Each path below is one point turned by a fixed rotation once a step. After each direction that follows a path, write how fast that rotation turns it, in degrees each step (0 if it stays still).
Each turn is a multiple of 5 degrees from 10 to 175, or 0.
Each row of a path follows its step; steps can be skipped.
path 1
step 2: [-14.7 -28.1  43.4 -18.1  13.6 -14.3   3.3 -53.6 -14.7   9.0   2.0   5.5
 -35.7  21.0   4.6   1.5   5.8   4.7  -5.7  34.5  12.0  -3.0 -10.4 -26.8
 -16.5   2.6  -9.3  18.5  22.4  23.3   9.5   1.6  -0.9  21.1  20.8   9.0
   8.1 -39.2 -51.4 -10.5  -2.0  32.6  -6.2  25.6  -3.6  -6.6  17.8  -1.2]
step 3: [  6.3   0.7  14.7   7.2  18.7 -33.4   2.8   2.3 -12.6  20.0  17.3  11.6
 -18.4  14.2  -8.0 -10.5 -35.5  -5.9 -20.9 -18.6 -26.8  14.6  15.6 -37.3
  -2.8 -29.5 -11.6 -13.8   5.0   0.1  19.0   1.5   3.9 -25.1 -21.9  40.2
 -18.8 -28.6 -16.5 -40.3 -42.3 -22.4 -29.5 -12.9  12.9  -3.6  31.2 -16.8]
step 17: [-11.5   3.8  23.7 -23.0  15.8 -19.5  19.0  20.4   6.7  11.7  18.8 -19.3
  30.4 -28.8  -5.3 -18.6 -36.0  10.7  12.6 -26.2 -55.9   8.6  -3.3 -32.6
   9.2  12.1   0.6   7.8  -5.8  31.6  56.2  12.1  27.4 -27.2  -6.6  10.7
  10.5 -21.3 -13.5  -1.1  -1.1  11.1 -17.1  10.6   7.6  15.0  -3.2 -11.7]
step 18: [ -3.2 -32.1  10.9 -32.4  -7.0   4.5   6.5  -4.7 -23.4  28.3  -9.3   9.4
 -23.9  28.3  21.4   1.7  -9.8  21.9  25.8 -22.5   6.5  24.9  13.5 -18.4
   1.0   9.8  -4.9  58.6 -24.9  22.0  12.3 -11.9  37.9   4.1  -1.7 -10.4
 -19.2 -34.8  -7.6  24.0  23.1  11.0  -6.0 -36.1 -11.6 -26.6   3.8   4.9]
step 19: [ -5.7  -4.0  19.3 -12.1 -15.1  19.5  26.8 -19.4  12.8  43.4   5.9  11.6
  16.7  -7.6 -30.8  17.7  -9.7   6.3 -10.5  -0.3 -14.4   0.8  -7.8 -58.8
  -8.3 -21.3  14.6   3.1  20.6  16.1  40.9  -6.9  29.4  -9.2   7.2  33.5
   2.8 -27.2 -13.9   4.8  -3.4 -10.2 -26.7  13.3   3.6 -10.5 -52.1  -5.9]
step 22: [  4.6   6.5  23.7   3.2  13.6 -22.7 -11.6  -0.1 -28.7   7.0 -16.6  13.1
 -39.0  10.9  -3.7 -13.0 -12.8  30.9 -10.7  -5.5 -19.7  34.1  39.9 -10.3
  -7.6  -9.6 -33.7  -1.3   2.6  27.4 -32.8   4.3   8.7  -5.2 -37.5  43.3
  10.8 -12.2 -20.5  16.0 -17.5  13.9   8.1 -29.1   6.5 -17.4  34.7 -20.1]
step 29: [-28.0  -6.6  19.1 -39.1   6.6   8.9  -0.2 -29.7  33.4  11.2  -5.6   3.1
 -24.0   2.2 -11.6 -22.9 -10.8  -9.0 -42.1  -7.5  -9.9  19.9  -9.8   7.3
 -16.8  15.0 -21.6  10.5  -2.9   9.4  20.1  23.3 -13.6  -0.7 -27.9  14.1
   7.8 -43.2 -38.3  14.6 -17.4  55.0 -27.4  -7.5 -10.7  -2.5  -2.5  -3.1]
Speeds:
[  4.7   8.8   0.5   5.9  -3.2   9.7  -9.4   2.7   2.0  -9.3   5.7   1.3
 -13.4   8.0  -4.5   6.6   5.4   7.0  -0.7   6.6  -4.1  12.8   9.7  -0.8
  -2.3  -6.3  -0.8  12.6  -4.8   4.5   0.2  -0.6   1.7   8.8   5.7 -12.3
   3.6  -5.6  -0.1  -0.7   4.2   3.8   6.9  -0.8   5.8   1.3   8.5   6.8] -> 175
[ -0.5   6.8  -1.8  -3.5   2.6  -4.9  -8.3  -8.8  -2.6  20.1   0.8   3.9
   2.0  15.7  -7.4  11.7   6.6  -2.3 -12.4  -2.0   3.8  -3.2  -8.3   5.0
   0.3  -4.5   0.3   5.3  -0.9   3.5   9.2   0.3  -4.1   4.7  -1.4   6.1
  -6.7   1.2  -9.4  -5.1  -8.4   6.3   2.0  -3.0   2.9  -0.8  -1.7   2.7] -> 40
[  6.9 -12.1  -4.6  13.5   2.1  -2.5   9.1  -6.2  -2.1   6.1  10.7  -7.9
   0.3  -2.3   5.4  -1.1  13.0  -5.3   1.1   2.6  -3.8  -7.6  -4.1  -5.0
   1.4  -2.7  -3.1  13.9   7.6  10.6  -5.2   2.0  -9.1   4.7   2.0  -9.7
  -0.5   2.0   0.3   1.8   1.2  -3.5  -4.7  -4.3 -10.6  -7.6   1.2   2.8] -> 155
[  1.6   3.6  -8.8  11.0  -1.0   0.7   0.3 -12.0   3.7   2.8 -15.6   1.0
  -1.3   6.0  -1.1 -10.3 -10.3   1.6   4.5  10.5   3.7  -7.3  -5.4  -6.9
   7.9   0.6  -1.1   5.5   6.3  -0.1  -5.3  -3.1   5.4  -1.5   7.9  -0.4
   2.4   0.4   2.4  -2.9  -7.5  -1.7  -9.0  -0.7  15.6   7.8   6.8   4.8] -> 60
[ -1.7  -7.6   8.3   7.9  -2.2   5.2   6.9   8.9  -4.1  -2.2  -0.9   7.3
 -11.7   5.5  -3.5  -9.3  -5.0 -13.8  -4.9 -13.9  14.5   4.5 -11.0  -0.2
   2.3   1.4  -0.9   5.7  -3.4 -10.1   1.4  -9.6  -0.4  -1.8   7.7  -6.1
  -0.9   0.7  -4.2  -3.5  -4.0   0.6   6.1  -2.4  -2.8  -5.0   0.0   2.9] -> 160
